In the rows, 100 means zero.
Rotation paths and how fast each direction turns (degrees a step)
Each turn is a multiple of 5 degrees from 10 to 175, or 0.
Each row of a path follows its step; steps can be skipped.

step 0: 116; 84; 105; 137; 87; 126; 91; 82; 102; 73; 128; 92; 75; 118; 104; 89; 99; 81; 81; 106; 99; 99; 109; 101; 117; 112; 125; 99; 110; 111; 87; 126; 96; 98; 117; 80; 118; 106; 111; 118; 126; 97; 118; 98; 127; 104; 67; 104; 63; 103; 90; 109; 115; 80; 104; 101; 75; 121; 90; 94; 115; 83; 87; 72; 76; 98; 96; 96; 87; 94
step 4: 67; 117; 63; 66; 147; 75; 81; 82; 81; 90; 94; 102; 67; 109; 117; 85; 83; 98; 98; 100; 123; 92; 93; 85; 112; 116; 89; 114; 113; 111; 88; 133; 105; 91; 110; 107; 85; 85; 111; 106; 97; 103; 92; 77; 75; 101; 97; 100; 76; 96; 74; 93; 97; 90; 96; 86; 99; 109; 107; 103; 119; 128; 99; 106; 103; 98; 92; 91; 96; 76
step 7: 91; 126; 126; 111; 126; 80; 115; 102; 101; 92; 88; 98; 94; 74; 110; 123; 95; 73; 127; 86; 77; 93; 93; 113; 110; 83; 113; 128; 105; 120; 102; 148; 123; 88; 89; 94; 50; 115; 89; 116; 95; 94; 103; 79; 109; 81; 88; 96; 104; 106; 98; 93; 117; 82; 105; 108; 118; 88; 103; 93; 111; 117; 97; 98; 90; 118; 86; 115; 114; 96
step 8: 84; 99; 83; 89; 85; 117; 136; 101; 62; 115; 85; 78; 78; 113; 101; 108; 122; 92; 126; 128; 68; 84; 106; 105; 111; 106; 88; 109; 120; 88; 92; 94; 113; 95; 87; 89; 99; 86; 87; 93; 130; 103; 99; 110; 104; 90; 75; 119; 83; 125; 109; 93; 112; 117; 113; 92; 115; 107; 66; 90; 81; 117; 91; 82; 119; 102; 97; 111; 131; 86
step 9: 116; 93; 100; 99; 105; 131; 115; 78; 103; 100; 98; 97; 108; 80; 87; 96; 106; 102; 96; 78; 89; 74; 74; 107; 84; 115; 104; 123; 118; 75; 88; 126; 74; 117; 107; 87; 71; 90; 97; 111; 123; 112; 115; 108; 100; 61; 92; 104; 81; 114; 126; 121; 112; 121; 118; 105; 99; 107; 108; 132; 104; 76; 82; 125; 114; 88; 118; 112; 77; 99
step 10: 83; 117; 86; 106; 104; 115; 123; 100; 92; 86; 92; 104; 89; 86; 121; 104; 78; 87; 82; 128; 105; 109; 91; 116; 123; 84; 73; 89; 97; 119; 91; 135; 96; 107; 114; 82; 102; 109; 66; 104; 114; 82; 102; 84; 141; 84; 84; 84; 97; 120; 106; 125; 77; 95; 106; 94; 102; 92; 110; 106; 123; 101; 101; 82; 120; 82; 99; 80; 68; 75
step 11: 111; 88; 95; 114; 129; 140; 81; 134; 92; 92; 71; 96; 84; 94; 91; 92; 94; 93; 99; 106; 121; 103; 72; 109; 117; 82; 85; 106; 103; 69; 107; 95; 85; 118; 98; 74; 91; 105; 117; 99; 118; 105; 89; 112; 112; 121; 81; 77; 85; 104; 91; 95; 88; 111; 122; 103; 95; 52; 84; 103; 96; 110; 92; 84; 118; 101; 86; 122; 131; 105
step 12: 87; 95; 95; 108; 73; 94; 77; 91; 94; 95; 94; 109; 82; 93; 90; 75; 107; 124; 92; 99; 91; 74; 110; 111; 105; 125; 53; 108; 69; 80; 118; 108; 97; 110; 93; 89; 90; 104; 93; 122; 100; 85; 117; 121; 85; 89; 102; 96; 92; 81; 91; 129; 101; 106; 128; 141; 114; 81; 104; 132; 97; 133; 104; 90; 106; 104; 121; 85; 88; 106
step 13: 79; 95; 91; 118; 109; 98; 59; 84; 86; 110; 112; 78; 97; 107; 93; 112; 72; 81; 103; 98; 90; 94; 93; 125; 90; 67; 95; 88; 107; 87; 127; 119; 111; 115; 94; 109; 79; 112; 117; 108; 100; 100; 85; 119; 110; 95; 107; 79; 129; 122; 70; 141; 121; 83; 117; 91; 101; 109; 88; 96; 115; 107; 92; 111; 100; 105; 79; 78; 78; 75
Directions:
103; 97; 110; 107; 100; 100; 98; 105; 101; 94; 103; 106; 103; 100; 94; 96; 97; 94; 89; 98; 103; 106; 100; 101; 100; 97; 90; 102; 100; 102; 97; 100; 105; 100; 94; 95; 98; 99; 98; 96; 98; 103; 106; 94; 100; 105; 97; 103; 97; 96; 99; 98; 96; 102; 97; 99; 100; 93; 98; 103; 96; 100; 103; 91; 99; 100; 96; 102; 97; 101 -> 70
96; 103; 106; 95; 106; 100; 100; 110; 109; 97; 96; 101; 100; 96; 95; 105; 100; 99; 106; 102; 104; 98; 98; 99; 102; 103; 101; 102; 93; 99; 99; 100; 99; 89; 98; 100; 102; 111; 99; 106; 99; 95; 97; 102; 110; 104; 98; 99; 93; 102; 100; 96; 99; 100; 103; 100; 98; 99; 102; 98; 96; 101; 105; 98; 99; 99; 100; 95; 105; 103 -> 90
99; 103; 105; 98; 103; 107; 101; 100; 101; 101; 103; 109; 94; 96; 95; 103; 99; 97; 101; 96; 100; 99; 97; 103; 91; 98; 107; 98; 101; 102; 106; 100; 96; 104; 103; 101; 93; 101; 105; 96; 99; 93; 98; 103; 90; 93; 94; 99; 101; 105; 99; 103; 97; 98; 98; 98; 95; 96; 98; 97; 98; 98; 100; 98; 97; 98; 96; 99; 101; 112 -> 170
